Each path below is one point turned by a fixed rotation once a step. After each direction that follows a path, write how fast that rotation turns it, in degrees per step (0 if it stays still).
Each turn is a multiple of 5 degrees from 10 to 175, or 0.
Each row of a path follows its step; steps can be skipped.
Path 1:
step 6: [7, -16, 10, 17, -9, -18, 9, -9, 19, -6, 4, 22, 12, 3, 16, -6, 7, -18, 6, 8, 12, -22, 1, -7, 24, -11, 8, 1, -4, -10, 11, 8, 7, 6, -24, 0, 6, 6, -18, 12, -1, 15, -8, 3, 4]
step 8: [-16, 13, -7, 2, -19, 5, -7, -7, -11, 29, 1, 2, 7, 4, -7, -9, 9, 12, 14, -3, 8, 0, 28, 11, 6, 6, -2, 0, 5, 0, -8, 5, 0, 26, -10, 5, 10, -5, 20, 13, -10, 5, -7, -19, 26]
step 9: [0, 3, -20, 1, -4, 22, -14, -17, 6, 9, -1, -18, 2, -3, 5, 5, -10, -5, -20, -2, -4, 18, 11, -19, 5, 18, 15, -10, -3, 9, 8, 10, 12, 3, 8, -3, -1, -25, 23, 11, 16, -11, 7, 13, -7]
step 14: [-25, -5, -10, -2, 8, 2, 23, -7, 7, 12, -2, 2, 9, 2, 2, 7, 4, -9, -5, -7, -12, -3, 14, -27, 2, 17, 4, -12, 19, -17, 5, -7, -2, 13, 26, 13, -7, 2, -10, 19, -1, -2, -26, 4, 7]
step 16: [3, -21, 5, 0, -4, 3, -25, -8, -7, 0, -9, 22, 9, -9, -20, -7, -3, -3, -25, -24, -6, -3, 3, 2, 10, 6, 4, 8, 8, 8, -21, 23, 13, 14, 2, 20, -11, -5, 0, -14, -8, 4, 5, 14, -2]
step 17: [-8, -3, 16, 3, -12, 7, -13, 7, 11, -21, 7, -11, -2, 4, -18, -11, 15, 4, -11, 15, 4, -10, 3, 8, 15, -5, 3, 9, -13, -1, 19, 9, 19, 2, -12, 15, 20, -15, -18, 12, 12, -15, 21, 1, 2]
step 20: [12, 4, -27, -14, 19, -6, -12, -4, -14, 13, -13, -14, 6, 14, 7, 13, 21, -8, -4, 4, 5, 13, -2, 2, -9, 0, 5, -21, 14, -16, -13, 4, 9, -11, 14, -10, -2, 1, -1, -8, 24, 0, -3, 12, 11]
step 21: [20, 14, 11, 11, 8, -3, -2, 6, -20, -1, -16, 9, 8, -15, -4, -8, 2, 15, -10, -3, 11, 10, -9, -15, 7, -12, 16, -18, 5, -17, 5, -5, -2, 7, 24, 24, 3, 3, -15, -4, -11, -6, -8, 7, -22]
[-2, -3, 1, -1, -2, 1, 4, 1, 3, -1, -1, -2, 2, 3, 0, 7, 5, -2, -6, 3, -5, 0, 5, -7, 4, -4, 2, -2, -3, 5, 3, 2, 6, 0, 0, -2, -1, 2, -1, -2, 8, 2, -1, -8, 1] -> 135
[-3, -3, 2, -1, -1, -7, 2, -3, 2, 3, 3, -1, -1, -3, 3, 3, 1, -6, -8, -2, -1, -6, -5, -4, 1, 3, -6, 4, 1, -3, -1, -2, -7, 7, -1, 3, 1, 0, -7, -3, -3, 2, -2, -3, 0] -> 40
[4, 3, 2, 2, -4, -8, 0, 0, 3, 0, -6, -4, 2, 2, 2, 1, 5, 5, 4, 5, -3, -1, -5, 0, 3, 4, 0, 8, -4, 0, 2, 0, 2, 2, -1, 1, -1, -3, 5, -3, 3, 0, -5, 4, 5] -> 160
[-2, 8, -4, -1, 2, -8, 1, 0, 4, 4, 3, 3, 1, 1, -3, 2, 1, 0, 3, 0, 0, 1, -8, -3, -7, -8, 5, -2, 0, 1, 0, -1, 2, 2, 1, -5, -3, 1, -6, -2, 3, -5, 3, 1, -2] -> 45
[1, -6, -2, 1, 4, 0, -1, 5, 3, 6, 0, 0, 6, -2, -2, 2, 4, 0, -1, 0, -11, -3, 2, 8, 2, 1, 7, 1, 2, 0, -3, -3, -8, 1, -1, -2, -2, 1, 1, 2, 2, -1, 0, 3, -2] -> 170
